In the rows, zero is written as 128.
One turn moves each row of this set onto another row. After a few examples, where does it send each row asked below?
lofam: [152 114 108 135 156 140 107 109 110 128  98 102 123 114 164 166 119]
dev: [149 121 122 121 137 150  92 122 115 123 102  85 130 133 167 173 128]
monu: [126 139 106 118 172 169 138 142 156 147 154 143 162 126 132 154  97]
Bofe: [127 118 111 149 151 165 130 165 171 148 131 128 133  99 134 129 105]
vum: [144 117 126 129 126 149 100 120 119 119 101  90 111 113 159 175 120]
munu: [115 146 159 126 153 153  98 140 129 109 178 126 156 153 143 129 137]
nivel: [132 122 140 145 163 138 137 168 163 136 145 146 147 104 139 122 112]
tulem: [140 124 141 115 145 177 125 130 124 144 119  83 101 119 175 169 127]
Rab: [163 126 118 116 144 141 107 114 116 112  90 104 123 125 131 158 125]
nevev: [122 158 121 130 177 144 118 138 163 147 141 138 159 112 116 141 102]
sig: [157 119 142 128 155 172 138 100 107 146 127 100 110 125 172 161 128]
pelok: [119 134 144 137 164 136 130 156 161 135 151 159 147 130 131 152  90]
Zotin: [146 123  96 115 139 153 107 115 112 112 105  85 118 127 156 162 130]
zave: [122 118 148 116 143 164 118 107 114 132 175  72 116 132 132 147 141]
Veko: [129 120 129 139 107 134 126 142 163 136 161 134 134 116 148 101 129]
ses: [124  96  95 119 134 144 126 131 134 116 136  77 134 151 172 135 136]
Malo: [152 135 150 128 174 153 135 140 155 141 147 154 162 128 133 153  95]
posap: [135  92 111 123 147 122  96 135 119 106 134  80 144 130 136 152 147]
vofi: [154 124 115 146 142 131 108 122 148 120 183  81 126 132 171 138 142]
rudep: [105 119 115 121 140 167 110 109 136 124 161  69 113 147 164 148 116]
godo: [110 138 142 148 139 128  91 146 134 111 141 112 147 133 132  95 142]
Gen: [145 125 146 127 143 129 110 134 138 133 164 141 127 129 113  91 118]
suf: [152 132 133 123 149 164 104 109 121 149 119  82 107 136 162 166 144]
vogon: [138 124 145 140 163 163 131 173 170 139 150 141 147 109 139 134 124]
zume: [100 103 163 100 127 140 109 137 128 131 162 130 149 141 135 117 116]
Fir: [ 98 101 152 107 127 129  89 139 133 127 151 128 143 134 132 120 111]
ret: [133 125 139 142 134 160  90 131 140 105 151 157 154 138 111 161 110]
Ran: [138 123 134 148 150 153 128 163 164 130 145 148 145 107 120 115 103]
vib: [133 141 131 129 164 157 126 141 154 130 160 156 163 125 114 136  92]
Mazuk: [154 122 117 121 150 145 106 118 120 141 104  89 121 140 168 164 148]
Zis: [139 130 110 103 154 140 121 120 120 137  95  93 131 126 161 168 127]
pefub: [150 133 141 113 133 166 127 108 111 148 119  79 121 137 166 155 137]
busas: [153 127 140 105 134 158 145 102 107 136 120  97 122 136 159 162 133]
med: [139 121 149 146 117 154 138 127 142 130 142 143 143 131 102 108 132]
Vop: [117 123 103 143 136 118 114 114 101 118 157 109 160 145 168 142 128]
Lalo: [132 138 149 139 150 156 127 181 166 139 124 129 137 115 136 122 105]
pasa: [114 120 135 160 122 150 115 120 110 130 175  98 119 124 173 131 128]
miga: [168 126 156 112 138 180 127 117 116 124 132 103 100 128 147 160 129]
zut: [147 126 127 108 135 182 131 114 109 129 129  85 106 130 162 155 135]
mul: [147 135 146 151 157 137 119 151 169 145 125 137 137 101 127 130  95]
voz: [119 133 148 143 154 133 142 155 163 147 139 147 140 118 123 128  96]
ral: [132 112  86 133 140 150 125 153 124 115 135  97 131 129 154 160 166]
kepaz: [123 140 121 118 132 143  99 123 153 119 183 149 158 139 147 151 109]
lefen: [147 117 139 124 155 136  86 146 133 112 174 155 143 138 126 131 108]
Veza: [148 136 105 138 148 123 108 108 142 123 183  82 133 140 163 140 135]
pari: [124 165 136 112 172 152 125 150 155 138 138 141 157 137 127 147  93]
kuvem: [118 152 137 133 174 141 124 136 159 136 157 149 151 113 128 145  93]
pema: [111 147 105 126 143 170 122 112 124 139 160  88 106 128 137 163 143]

Fir moves to vofi
godo moves to pasa
lefen moves to ses
Now these:
pema moves to ret
Bofe moves to miga
nevev moves to vum
mul moves to tulem
vib moves to Zotin
pelok moves to Mazuk
Veko moves to zave
pari moves to lofam
kuvem moves to dev

One turn moves each row of this set onto another row. After a few examples, where does it send each row asked below?
nodu: [118 151 124 180 122 117 142 126 120 139 178 107 136 135]
purok: [109 122 135 112 127 126 111 186 133 138 127 125 119 123]
tusek: [118 167  88 108  95 119 127 139 125 120 132 105 107 151]
Visu: [ 97 139 152 124  96  93 125 101 119 129 105 101 103 105]
pudem: [123 127 130 129 123 128 118 192 133 136 127 116 121 117]
zofe: [106 160 104 160 122 122 140 118 128 133 181 116 144 134]
lig: [139 144 125 151 138 118 125 145 115 130  94 120 121 157]
vom: [118 147 147 148  96  95 132 107 117 124 101  98 113 100]
pid: [104 159 133 126  89  91 134 107 124 118 110  92 114 106]
lam: [ 81 135 130 130 137 116 129 106 127 148 177 133 128 147]
fodo: [124 183 144 124 108 111 130 112 128 141 177  79 135 131]
rupag: [111 136 116 111 115 135 118 185 136 129 136 116 120 112]
pep: [ 93 126 152 150 137 108 126 116 120 157 174 125 119 147]
zif: [124 136 124 123 122 123 125 192 135 127 128 111 126 124]
puva: [106 129 143 109 123 103 111 134 112 147 117 119  87 165]
loba: [132 182 130 132 135 123 131 109 132 135 150 102 166 132]
taf: [149 155 123 155 105 112 129 154 114 128 120  90 104 151]
zabod: [108 151 111 104  85 131 110 134 112 137 145 108  80 134]
teden: [120 150 162 129 152 128 110  96 123 156 140 122 148 131]
paz: [115 152 175 119 123 120 109 101 121 166 170 100 119 131]
Tage: [107 130 143 167 147 122 131 116 120 152 164 129 134 141]
gofin: [103 167 146  96 134 112 118  97 132 147 160 108 140 144]
gep: [ 91 148 135 112  97  98 127  96 126 121 101 108 115 106]
Tegir: [ 93 157 113 141 113 114 139 118 130 137 193 110 129 141]
maniz: [131 163 170 136 145 101 129 113 127 150 149  92 143 150]
duzim: [104 137 147 132 108 103 123  96 117 127  94 114 116 100]
fetu: [141 166  94 144  96 141 124 140 112 124 122 111 114 125]
mudig: [106 122 131 111 117 130 112 184 129 142 137 118 110 118]
Vivus: [116 121 139 123 126 119 119 190 131 139 127 112 115 126]
barev: [130 121 148 149 128 129 105 139 103 153 107 122  93 143]
vulo: [145 167 158 155 126 129 118 112 118 153 159  95 143 115]
Kel: [109 143 150 136 110  87 135 104 123 121  90 104 119 114]
tomiv: [114 143 133 173 144 103 144 123 125 140 165 116 141 150]
Mik: [105 132 122 104 115 124 118 187 137 132 138 116 113 124]
Nele: [117 172 137 114 116 141 110  97 124 150 170 112 141 112]
gez: [ 87 143 121 139 116 128 125 110 124 145 194 126 123 130]
mibo: [120 138 121 120 110 127 124 192 135 131 137 110 118 115]
vetak: [104 152 133 126  86 104 124  97 122 124 109 104 112  93]
Vut: [101 136 113  98 115 139 100 119 112 141 118 136  96 143]
Topu: [116 155 129 139  99 101 133 104 125 117  95 103 126  97]

purok moves to mudig
zabod moves to tusek
Now these:
pid moves to Topu
nodu moves to tomiv
vulo moves to maniz

